In the data rows, 128 means zero.
A hidden rule labels the rows of this table. It goes by one to three of the table's principal directions, not those with the most spread.
[201, 154, 106, 95, 101, 113, 127, 115, 174, 137, 70, 156, 123, 153, 158, 115, 135, 107, 145, 43, 100, 117, 138, 113, 109, 156, 108, 143, 89, 99, 198, 82, 138, 99, 170, 139, 172, 140, 101, 142, 191, 123, 137, 121, 147] 1
[130, 128, 107, 115, 149, 125, 148, 136, 152, 143, 127, 121, 105, 137, 127, 111, 141, 127, 158, 158, 136, 80, 121, 101, 127, 178, 108, 161, 111, 129, 172, 119, 155, 83, 110, 112, 165, 120, 134, 154, 164, 113, 142, 134, 117] 2
[125, 117, 157, 113, 106, 134, 118, 118, 139, 137, 130, 136, 141, 138, 122, 142, 144, 116, 148, 140, 116, 135, 119, 146, 140, 96, 141, 115, 141, 124, 116, 146, 131, 156, 176, 115, 107, 131, 121, 137, 117, 146, 136, 120, 138] 2
[196, 149, 128, 145, 106, 103, 31, 129, 171, 178, 119, 168, 175, 138, 106, 148, 137, 116, 154, 79, 85, 139, 139, 172, 124, 117, 108, 86, 113, 162, 114, 142, 140, 156, 170, 120, 132, 132, 136, 141, 150, 109, 129, 153, 147] 2
[110, 102, 177, 140, 125, 174, 84, 122, 167, 123, 125, 151, 146, 107, 108, 157, 106, 163, 140, 133, 142, 129, 136, 151, 158, 90, 159, 109, 152, 145, 69, 197, 118, 180, 189, 113, 76, 111, 146, 134, 112, 139, 132, 137, 133] 1
[116, 142, 137, 119, 138, 158, 146, 122, 149, 108, 109, 156, 99, 145, 154, 126, 120, 137, 149, 120, 141, 111, 145, 80, 135, 160, 151, 159, 117, 105, 170, 82, 135, 106, 136, 145, 146, 134, 118, 138, 146, 119, 169, 137, 139] 2
[167, 153, 158, 127, 99, 60, 97, 170, 164, 210, 87, 157, 153, 139, 124, 118, 124, 130, 172, 105, 113, 71, 113, 155, 109, 133, 118, 95, 117, 128, 151, 123, 150, 111, 191, 123, 133, 142, 149, 136, 151, 165, 162, 130, 145] 1
[85, 88, 200, 129, 104, 158, 176, 158, 145, 122, 133, 138, 128, 78, 110, 126, 106, 95, 152, 128, 181, 79, 126, 128, 139, 132, 167, 122, 154, 90, 82, 145, 128, 132, 190, 114, 63, 120, 152, 162, 84, 194, 143, 134, 135] 2
[123, 117, 90, 137, 125, 134, 126, 119, 93, 130, 151, 115, 129, 129, 122, 147, 139, 115, 138, 167, 136, 131, 130, 151, 128, 135, 111, 138, 129, 148, 112, 139, 154, 122, 83, 141, 114, 142, 140, 151, 139, 113, 96, 144, 110] 1
[108, 89, 154, 99, 121, 167, 168, 163, 147, 121, 139, 123, 102, 135, 125, 121, 138, 126, 167, 145, 146, 81, 104, 111, 148, 143, 156, 152, 151, 90, 159, 128, 127, 105, 155, 88, 118, 123, 137, 170, 140, 135, 159, 149, 118] 1
[83, 104, 128, 151, 116, 157, 128, 110, 82, 72, 154, 107, 136, 104, 114, 156, 141, 120, 99, 170, 154, 176, 128, 150, 150, 108, 143, 168, 152, 144, 71, 176, 107, 191, 117, 145, 67, 142, 137, 148, 108, 120, 66, 120, 131] 2
[105, 131, 111, 116, 128, 157, 125, 79, 137, 83, 141, 127, 121, 141, 144, 147, 143, 133, 102, 142, 128, 173, 141, 105, 139, 117, 125, 143, 120, 139, 114, 139, 105, 164, 113, 147, 142, 121, 107, 126, 122, 80, 115, 124, 133] 1
[96, 130, 135, 158, 137, 139, 89, 108, 138, 107, 167, 113, 153, 112, 103, 156, 148, 93, 101, 135, 145, 136, 114, 106, 146, 103, 151, 132, 135, 133, 83, 164, 122, 170, 158, 127, 116, 142, 132, 147, 123, 118, 108, 99, 170] 2
[106, 145, 135, 114, 140, 136, 191, 139, 97, 120, 112, 123, 103, 127, 150, 102, 104, 155, 111, 127, 169, 112, 125, 104, 127, 166, 111, 139, 144, 100, 142, 109, 125, 108, 102, 128, 129, 121, 133, 114, 123, 156, 143, 125, 106] 3
[108, 95, 125, 127, 145, 154, 110, 154, 152, 113, 149, 129, 144, 126, 106, 121, 127, 123, 140, 161, 144, 112, 129, 101, 132, 104, 162, 147, 136, 137, 132, 135, 128, 112, 149, 115, 145, 129, 129, 119, 110, 108, 150, 167, 153] 1
[142, 151, 142, 132, 133, 94, 111, 131, 162, 161, 111, 140, 155, 135, 124, 126, 138, 124, 140, 108, 99, 113, 127, 100, 115, 141, 137, 150, 113, 136, 181, 107, 129, 116, 152, 140, 157, 136, 119, 122, 152, 96, 161, 107, 148] 0
[175, 141, 134, 129, 107, 113, 97, 132, 163, 158, 104, 157, 130, 124, 141, 132, 120, 130, 159, 78, 109, 112, 132, 161, 125, 157, 110, 101, 101, 140, 120, 134, 133, 138, 144, 123, 122, 123, 140, 154, 148, 136, 121, 130, 109] 2
[125, 114, 111, 126, 137, 155, 92, 153, 129, 99, 129, 129, 117, 156, 116, 128, 146, 161, 138, 162, 122, 141, 128, 125, 150, 125, 138, 167, 146, 139, 149, 140, 115, 136, 128, 108, 130, 135, 136, 142, 149, 92, 131, 166, 140] 3
[163, 141, 133, 147, 135, 112, 68, 120, 156, 148, 106, 159, 142, 123, 123, 126, 118, 140, 137, 105, 101, 138, 138, 157, 118, 91, 137, 88, 106, 154, 113, 134, 138, 139, 166, 140, 143, 126, 131, 108, 127, 143, 124, 121, 148] 3
[123, 104, 133, 121, 107, 114, 133, 109, 87, 121, 130, 94, 137, 114, 121, 147, 131, 149, 99, 157, 122, 168, 117, 191, 138, 96, 96, 111, 152, 153, 69, 202, 110, 180, 108, 117, 72, 114, 134, 118, 106, 150, 67, 100, 95] 1
[167, 123, 114, 146, 125, 115, 77, 138, 157, 137, 139, 137, 131, 138, 103, 131, 153, 74, 152, 108, 106, 112, 117, 125, 124, 107, 155, 125, 101, 117, 152, 104, 152, 112, 175, 113, 158, 148, 119, 148, 160, 128, 127, 144, 183] 3
[88, 126, 99, 115, 147, 175, 179, 99, 75, 74, 129, 119, 126, 128, 150, 128, 122, 143, 91, 154, 151, 161, 160, 96, 140, 152, 126, 149, 144, 119, 136, 106, 113, 109, 59, 153, 120, 132, 114, 105, 107, 96, 133, 140, 105] 1
[136, 112, 108, 122, 146, 159, 85, 113, 177, 107, 147, 138, 127, 151, 119, 134, 141, 111, 135, 131, 112, 133, 139, 93, 131, 84, 163, 122, 112, 124, 145, 108, 130, 111, 160, 121, 177, 127, 103, 114, 132, 96, 158, 158, 173] 1
[152, 107, 100, 124, 101, 123, 132, 110, 113, 121, 138, 109, 107, 129, 118, 134, 140, 108, 117, 135, 116, 153, 124, 177, 120, 95, 100, 103, 118, 127, 95, 150, 134, 137, 119, 120, 119, 119, 123, 137, 132, 139, 75, 142, 125] 2
[118, 139, 167, 123, 127, 134, 95, 121, 156, 117, 94, 165, 159, 136, 135, 141, 115, 148, 123, 115, 127, 140, 152, 98, 136, 103, 162, 126, 136, 133, 137, 124, 115, 146, 182, 151, 128, 135, 117, 97, 110, 123, 174, 126, 171] 1
[129, 136, 108, 124, 127, 114, 125, 141, 112, 131, 133, 119, 94, 172, 131, 129, 141, 136, 137, 160, 117, 126, 129, 122, 126, 124, 122, 132, 131, 111, 157, 91, 138, 102, 107, 124, 146, 137, 122, 124, 145, 126, 150, 156, 143] 0
[123, 113, 165, 140, 131, 133, 113, 152, 150, 150, 143, 138, 152, 102, 109, 126, 115, 118, 145, 112, 117, 108, 123, 132, 134, 126, 151, 96, 128, 142, 105, 149, 123, 133, 144, 101, 112, 117, 137, 129, 97, 127, 148, 131, 119] 2
[100, 129, 123, 125, 128, 77, 190, 162, 63, 151, 125, 82, 140, 110, 125, 110, 116, 147, 97, 166, 149, 110, 116, 137, 116, 171, 82, 140, 151, 139, 127, 150, 120, 105, 53, 124, 100, 125, 147, 108, 108, 135, 114, 116, 83] 0
[87, 123, 156, 121, 111, 131, 202, 131, 82, 119, 134, 111, 105, 126, 143, 122, 121, 122, 128, 151, 151, 133, 113, 126, 123, 121, 149, 159, 149, 91, 134, 104, 125, 137, 128, 141, 95, 138, 119, 123, 108, 167, 128, 111, 115] 2
[88, 113, 114, 132, 149, 167, 146, 96, 114, 81, 176, 94, 94, 138, 119, 146, 151, 115, 100, 163, 142, 149, 108, 92, 147, 106, 146, 157, 137, 113, 126, 139, 123, 143, 109, 119, 143, 123, 113, 141, 139, 99, 110, 115, 145] 2
[105, 114, 127, 159, 175, 146, 112, 183, 136, 171, 148, 145, 148, 111, 94, 113, 102, 153, 168, 173, 145, 67, 134, 108, 127, 155, 154, 130, 132, 161, 147, 128, 159, 70, 99, 115, 143, 127, 162, 125, 124, 91, 178, 185, 113] 1
[128, 114, 122, 117, 121, 161, 134, 132, 103, 92, 110, 125, 128, 117, 141, 129, 104, 162, 100, 112, 161, 148, 134, 150, 141, 120, 118, 121, 156, 122, 91, 162, 108, 149, 124, 127, 93, 125, 140, 120, 119, 153, 100, 138, 109] 2
[127, 121, 119, 139, 123, 118, 146, 147, 92, 151, 143, 117, 128, 126, 118, 121, 121, 122, 145, 150, 123, 132, 129, 153, 111, 125, 124, 145, 137, 134, 129, 111, 146, 116, 100, 134, 109, 136, 131, 123, 119, 136, 120, 145, 106] 1
[105, 119, 172, 137, 117, 90, 136, 130, 104, 145, 132, 118, 195, 90, 95, 131, 128, 122, 91, 147, 137, 151, 127, 151, 121, 98, 124, 114, 163, 145, 95, 165, 102, 165, 147, 136, 92, 120, 135, 92, 75, 141, 120, 113, 138] 2
[122, 110, 101, 118, 113, 146, 147, 91, 107, 83, 156, 92, 98, 136, 147, 150, 132, 120, 94, 124, 140, 172, 118, 139, 125, 85, 126, 140, 136, 106, 96, 134, 110, 160, 112, 144, 118, 126, 109, 124, 129, 141, 78, 112, 123] 0
[160, 114, 121, 109, 144, 148, 105, 140, 185, 135, 124, 160, 105, 162, 124, 121, 147, 88, 189, 121, 101, 79, 143, 82, 129, 135, 165, 120, 103, 98, 200, 56, 168, 48, 163, 108, 186, 134, 110, 147, 154, 123, 200, 164, 172] 1
[167, 145, 85, 154, 133, 125, 50, 81, 132, 124, 137, 134, 147, 134, 112, 155, 150, 117, 113, 119, 90, 182, 144, 160, 129, 102, 100, 118, 108, 176, 97, 155, 142, 166, 119, 144, 139, 132, 122, 134, 151, 92, 77, 117, 144] 3
[110, 162, 129, 149, 117, 93, 130, 135, 88, 171, 118, 117, 143, 125, 127, 142, 99, 180, 104, 148, 165, 126, 125, 165, 119, 139, 75, 125, 159, 149, 80, 173, 135, 160, 102, 150, 83, 130, 162, 118, 134, 150, 106, 121, 99] 1
[157, 136, 119, 122, 165, 153, 76, 97, 176, 139, 142, 153, 142, 167, 114, 139, 151, 110, 158, 119, 70, 141, 147, 79, 130, 109, 155, 137, 112, 139, 195, 82, 155, 99, 144, 119, 194, 124, 88, 111, 151, 70, 190, 137, 162] 2
[164, 152, 90, 146, 122, 106, 78, 128, 115, 137, 120, 131, 131, 145, 127, 130, 144, 128, 131, 121, 96, 151, 134, 161, 127, 136, 104, 124, 111, 152, 124, 127, 135, 138, 109, 129, 128, 146, 131, 136, 152, 115, 99, 133, 128] 3
[137, 147, 100, 138, 120, 108, 160, 127, 98, 125, 130, 107, 97, 128, 149, 125, 130, 118, 118, 107, 137, 125, 110, 132, 115, 162, 109, 156, 111, 113, 141, 108, 132, 125, 89, 146, 130, 142, 131, 151, 163, 133, 88, 104, 108] 2
[145, 141, 95, 119, 109, 152, 139, 79, 136, 73, 121, 131, 90, 131, 184, 136, 144, 123, 110, 67, 94, 176, 133, 132, 133, 151, 129, 128, 82, 120, 130, 106, 84, 158, 92, 156, 137, 132, 106, 156, 147, 84, 83, 93, 94] 1
[160, 118, 154, 122, 121, 113, 97, 165, 171, 172, 114, 142, 134, 140, 116, 127, 119, 134, 160, 100, 117, 79, 106, 134, 129, 110, 146, 95, 128, 115, 149, 138, 140, 108, 186, 93, 139, 127, 137, 131, 151, 150, 164, 142, 146] 1
[161, 164, 90, 115, 142, 123, 128, 115, 133, 138, 121, 130, 115, 162, 154, 124, 137, 146, 137, 100, 105, 140, 137, 108, 117, 180, 91, 167, 118, 129, 186, 81, 132, 110, 80, 140, 166, 127, 114, 133, 174, 87, 139, 125, 99] 1
[163, 130, 100, 115, 109, 107, 121, 138, 128, 123, 125, 117, 117, 139, 140, 135, 156, 110, 133, 99, 110, 124, 120, 138, 129, 175, 94, 138, 118, 127, 149, 120, 121, 120, 94, 121, 133, 134, 137, 175, 162, 108, 104, 121, 111] 1
[103, 126, 170, 113, 162, 102, 175, 146, 122, 154, 121, 118, 175, 119, 101, 102, 126, 143, 112, 158, 129, 117, 131, 80, 117, 136, 142, 159, 163, 116, 203, 99, 113, 91, 131, 119, 154, 109, 111, 65, 103, 112, 197, 127, 138] 1
[124, 124, 132, 113, 110, 154, 150, 102, 139, 94, 135, 130, 115, 122, 144, 136, 134, 96, 112, 93, 148, 136, 126, 111, 132, 123, 133, 123, 125, 96, 112, 121, 117, 143, 151, 136, 129, 127, 117, 149, 127, 140, 115, 116, 142] 1
[113, 106, 120, 144, 134, 130, 114, 121, 116, 125, 180, 97, 124, 118, 105, 146, 144, 97, 121, 151, 121, 135, 109, 139, 133, 101, 130, 114, 132, 145, 84, 160, 138, 143, 108, 112, 118, 124, 133, 146, 113, 124, 98, 111, 125] 1
[168, 151, 72, 112, 132, 106, 117, 127, 111, 148, 135, 118, 130, 167, 125, 121, 151, 138, 131, 137, 93, 159, 140, 133, 113, 171, 56, 165, 129, 158, 171, 106, 141, 113, 56, 123, 164, 120, 117, 130, 160, 70, 122, 157, 99] 2
[153, 139, 123, 132, 99, 138, 57, 110, 153, 127, 130, 145, 133, 176, 119, 167, 158, 124, 143, 115, 87, 169, 139, 141, 138, 86, 137, 144, 138, 126, 136, 120, 128, 167, 175, 135, 118, 149, 113, 149, 164, 98, 135, 142, 168] 0
[176, 168, 93, 120, 111, 93, 96, 61, 125, 115, 115, 120, 140, 155, 153, 157, 159, 120, 91, 81, 74, 202, 139, 137, 121, 135, 84, 142, 103, 145, 148, 117, 106, 173, 99, 158, 150, 131, 91, 119, 164, 81, 88, 84, 129] 0
[122, 121, 113, 111, 119, 134, 135, 80, 83, 93, 151, 100, 98, 162, 129, 158, 159, 140, 100, 173, 107, 199, 129, 148, 143, 104, 93, 139, 151, 136, 116, 143, 119, 168, 79, 126, 118, 111, 108, 125, 126, 110, 95, 121, 119] 2
[124, 152, 114, 152, 128, 95, 130, 104, 83, 136, 122, 118, 137, 111, 136, 149, 108, 146, 92, 133, 147, 152, 139, 151, 115, 140, 91, 126, 128, 154, 92, 145, 133, 150, 76, 171, 106, 130, 141, 110, 126, 134, 87, 108, 111] 1
[159, 164, 149, 135, 86, 62, 114, 126, 133, 165, 88, 132, 109, 140, 151, 142, 121, 132, 129, 88, 126, 108, 109, 168, 118, 122, 107, 90, 112, 104, 109, 134, 134, 152, 172, 141, 105, 142, 139, 138, 159, 198, 108, 87, 143] 0
[189, 133, 159, 124, 98, 101, 84, 150, 201, 158, 88, 167, 134, 118, 135, 125, 114, 108, 158, 42, 114, 84, 122, 142, 122, 135, 133, 79, 91, 120, 124, 135, 132, 128, 205, 111, 137, 125, 137, 152, 148, 162, 137, 125, 153] 1
[106, 128, 108, 106, 140, 150, 204, 143, 110, 96, 100, 111, 112, 111, 161, 100, 110, 156, 109, 116, 173, 98, 124, 89, 131, 201, 117, 181, 127, 106, 168, 125, 108, 94, 86, 135, 130, 131, 135, 137, 152, 111, 122, 120, 88] 1
[173, 122, 123, 117, 98, 116, 123, 150, 150, 140, 139, 120, 127, 130, 127, 131, 142, 86, 143, 62, 121, 110, 96, 134, 121, 145, 116, 139, 121, 107, 144, 125, 129, 134, 151, 105, 135, 135, 129, 174, 165, 131, 107, 124, 128] 1
[135, 103, 144, 95, 136, 135, 152, 166, 200, 122, 103, 154, 108, 128, 123, 87, 143, 122, 167, 132, 127, 69, 131, 81, 126, 168, 144, 144, 105, 111, 198, 98, 120, 66, 162, 102, 186, 106, 132, 153, 137, 103, 182, 164, 148] 1
[97, 131, 172, 143, 126, 105, 137, 127, 99, 144, 132, 109, 146, 97, 119, 139, 93, 167, 89, 142, 161, 143, 109, 157, 130, 101, 108, 108, 159, 153, 55, 203, 114, 190, 129, 127, 81, 106, 146, 95, 89, 169, 98, 94, 109] 1
[147, 129, 137, 133, 124, 97, 137, 144, 139, 149, 113, 128, 126, 109, 137, 108, 106, 125, 128, 99, 126, 104, 120, 144, 114, 129, 132, 88, 101, 119, 119, 123, 122, 114, 137, 119, 135, 121, 129, 105, 115, 162, 125, 124, 120] 2
Here are more rows. What is the label of each one?
[112, 139, 132, 126, 149, 142, 196, 145, 118, 116, 80, 141, 126, 87, 164, 94, 83, 139, 121, 87, 174, 78, 138, 84, 116, 186, 148, 153, 112, 105, 162, 99, 133, 73, 118, 160, 129, 142, 137, 119, 133, 151, 142, 100, 107] >> 1
[148, 118, 125, 139, 119, 97, 119, 140, 120, 159, 141, 101, 115, 113, 109, 136, 125, 111, 127, 126, 138, 95, 100, 169, 127, 124, 94, 85, 126, 132, 79, 178, 154, 128, 126, 96, 108, 119, 153, 151, 140, 178, 87, 111, 120] >> 2
[105, 100, 143, 123, 124, 162, 138, 132, 123, 93, 125, 139, 119, 123, 128, 138, 124, 137, 137, 154, 147, 133, 142, 119, 143, 126, 154, 151, 141, 126, 128, 131, 120, 132, 131, 135, 107, 127, 132, 137, 116, 120, 134, 155, 135] >> 1
[141, 131, 168, 128, 113, 96, 122, 151, 145, 165, 117, 138, 134, 137, 99, 120, 139, 105, 152, 131, 117, 107, 123, 134, 118, 105, 134, 126, 144, 107, 148, 110, 150, 118, 193, 114, 125, 129, 128, 130, 130, 172, 159, 129, 171] >> 3
[95, 136, 136, 135, 160, 123, 159, 122, 103, 114, 123, 121, 144, 101, 130, 105, 119, 154, 98, 153, 139, 142, 132, 110, 126, 142, 132, 143, 132, 146, 134, 131, 106, 130, 95, 142, 136, 118, 128, 91, 97, 114, 127, 107, 111] >> 3
[92, 99, 194, 132, 152, 147, 151, 163, 174, 128, 144, 141, 158, 86, 98, 97, 120, 100, 140, 120, 144, 89, 113, 77, 128, 112, 201, 136, 136, 109, 148, 117, 111, 114, 198, 105, 143, 116, 125, 114, 83, 135, 181, 126, 160] >> 3
[96, 118, 111, 139, 143, 146, 147, 117, 79, 94, 147, 105, 123, 116, 129, 129, 119, 135, 90, 154, 140, 157, 136, 128, 134, 115, 131, 119, 139, 135, 94, 139, 116, 132, 77, 134, 110, 128, 125, 104, 94, 124, 106, 127, 114] >> 2
[126, 142, 155, 121, 123, 135, 138, 152, 146, 129, 84, 169, 123, 114, 153, 106, 85, 158, 131, 94, 163, 101, 142, 119, 121, 137, 133, 98, 124, 122, 111, 124, 126, 118, 159, 145, 127, 124, 146, 116, 107, 166, 154, 139, 130] >> 2
[75, 132, 121, 127, 141, 140, 194, 103, 102, 98, 137, 120, 97, 114, 153, 114, 106, 123, 96, 159, 169, 123, 138, 95, 121, 129, 136, 102, 108, 109, 104, 106, 124, 106, 91, 153, 145, 120, 117, 96, 85, 141, 134, 131, 126] >> 1
[138, 158, 110, 142, 137, 103, 116, 117, 92, 138, 111, 121, 126, 141, 135, 123, 120, 171, 110, 145, 117, 163, 130, 158, 122, 123, 102, 139, 129, 150, 126, 135, 127, 152, 101, 141, 124, 130, 125, 94, 138, 133, 102, 117, 113] >> 3
[114, 132, 116, 130, 137, 123, 158, 93, 108, 89, 142, 112, 129, 100, 154, 124, 132, 116, 83, 107, 125, 166, 124, 116, 121, 136, 130, 123, 105, 137, 116, 121, 90, 148, 80, 155, 145, 120, 113, 111, 100, 102, 92, 89, 105] >> 2
[139, 125, 120, 75, 108, 135, 169, 112, 117, 105, 87, 119, 115, 158, 151, 123, 143, 180, 117, 140, 110, 166, 141, 135, 136, 158, 77, 178, 151, 129, 174, 140, 99, 139, 99, 125, 121, 108, 112, 126, 150, 93, 123, 128, 90] >> 0
[82, 126, 127, 144, 144, 134, 162, 144, 110, 126, 139, 109, 120, 108, 125, 124, 97, 138, 98, 146, 184, 89, 116, 100, 126, 129, 135, 118, 135, 115, 102, 148, 133, 106, 113, 133, 124, 130, 146, 116, 119, 140, 132, 132, 132] >> 1
[122, 137, 105, 142, 161, 141, 80, 100, 128, 111, 130, 138, 145, 121, 118, 135, 128, 176, 108, 170, 133, 166, 145, 140, 141, 128, 100, 133, 127, 192, 95, 179, 122, 165, 94, 138, 140, 108, 141, 112, 121, 87, 99, 137, 116] >> 3
[124, 120, 94, 145, 111, 147, 140, 122, 78, 99, 171, 94, 93, 134, 134, 142, 147, 107, 123, 131, 129, 165, 108, 162, 133, 125, 124, 161, 137, 114, 101, 123, 123, 163, 88, 130, 94, 145, 129, 166, 145, 132, 63, 122, 101] >> 3
[112, 132, 156, 131, 128, 75, 139, 156, 107, 178, 139, 109, 161, 130, 96, 122, 133, 146, 115, 171, 135, 118, 106, 140, 117, 116, 109, 125, 164, 134, 140, 144, 121, 132, 129, 114, 127, 119, 141, 100, 115, 131, 148, 137, 132] >> 2
[171, 135, 74, 101, 124, 141, 133, 125, 162, 134, 95, 143, 111, 155, 141, 105, 153, 133, 165, 120, 98, 113, 150, 128, 121, 177, 97, 163, 102, 122, 197, 90, 139, 77, 116, 128, 165, 132, 122, 161, 187, 84, 137, 157, 109] >> 1
[149, 153, 147, 159, 100, 74, 78, 104, 98, 163, 141, 119, 160, 132, 97, 160, 148, 103, 115, 133, 107, 177, 117, 187, 119, 75, 107, 120, 149, 143, 83, 151, 143, 199, 166, 140, 89, 141, 127, 122, 128, 170, 84, 96, 161] >> 3
[110, 116, 144, 143, 113, 123, 126, 147, 98, 128, 155, 108, 117, 128, 121, 142, 130, 131, 129, 143, 133, 142, 106, 159, 131, 101, 139, 135, 156, 124, 94, 143, 120, 163, 128, 126, 86, 136, 142, 142, 116, 156, 104, 118, 119] >> 1
[128, 138, 101, 138, 130, 161, 107, 106, 142, 83, 127, 138, 78, 140, 142, 129, 137, 128, 121, 124, 141, 138, 133, 127, 144, 124, 131, 115, 105, 113, 101, 126, 126, 141, 138, 130, 141, 131, 131, 157, 147, 135, 102, 136, 150] >> 3
[134, 99, 161, 110, 149, 158, 124, 171, 188, 132, 108, 165, 105, 133, 121, 101, 124, 145, 186, 134, 125, 71, 131, 102, 137, 134, 175, 124, 126, 110, 181, 98, 136, 73, 178, 99, 159, 113, 139, 141, 132, 138, 196, 164, 145] >> 2
[124, 120, 135, 128, 132, 135, 121, 138, 108, 114, 140, 116, 134, 128, 124, 138, 126, 144, 107, 123, 136, 143, 120, 130, 140, 123, 128, 125, 155, 126, 119, 142, 108, 145, 113, 116, 115, 123, 134, 122, 120, 125, 125, 131, 122] >> 2
[170, 161, 89, 162, 113, 93, 81, 123, 117, 147, 123, 128, 125, 126, 126, 133, 136, 113, 128, 105, 137, 130, 113, 178, 119, 137, 93, 125, 105, 139, 96, 143, 150, 158, 137, 140, 122, 152, 150, 160, 175, 158, 60, 118, 138] >> 3
[147, 163, 114, 149, 123, 65, 125, 151, 99, 184, 128, 107, 168, 115, 106, 118, 136, 116, 122, 123, 124, 118, 116, 151, 109, 177, 70, 155, 134, 154, 132, 143, 144, 133, 97, 126, 114, 140, 147, 139, 149, 125, 101, 108, 107] >> 3
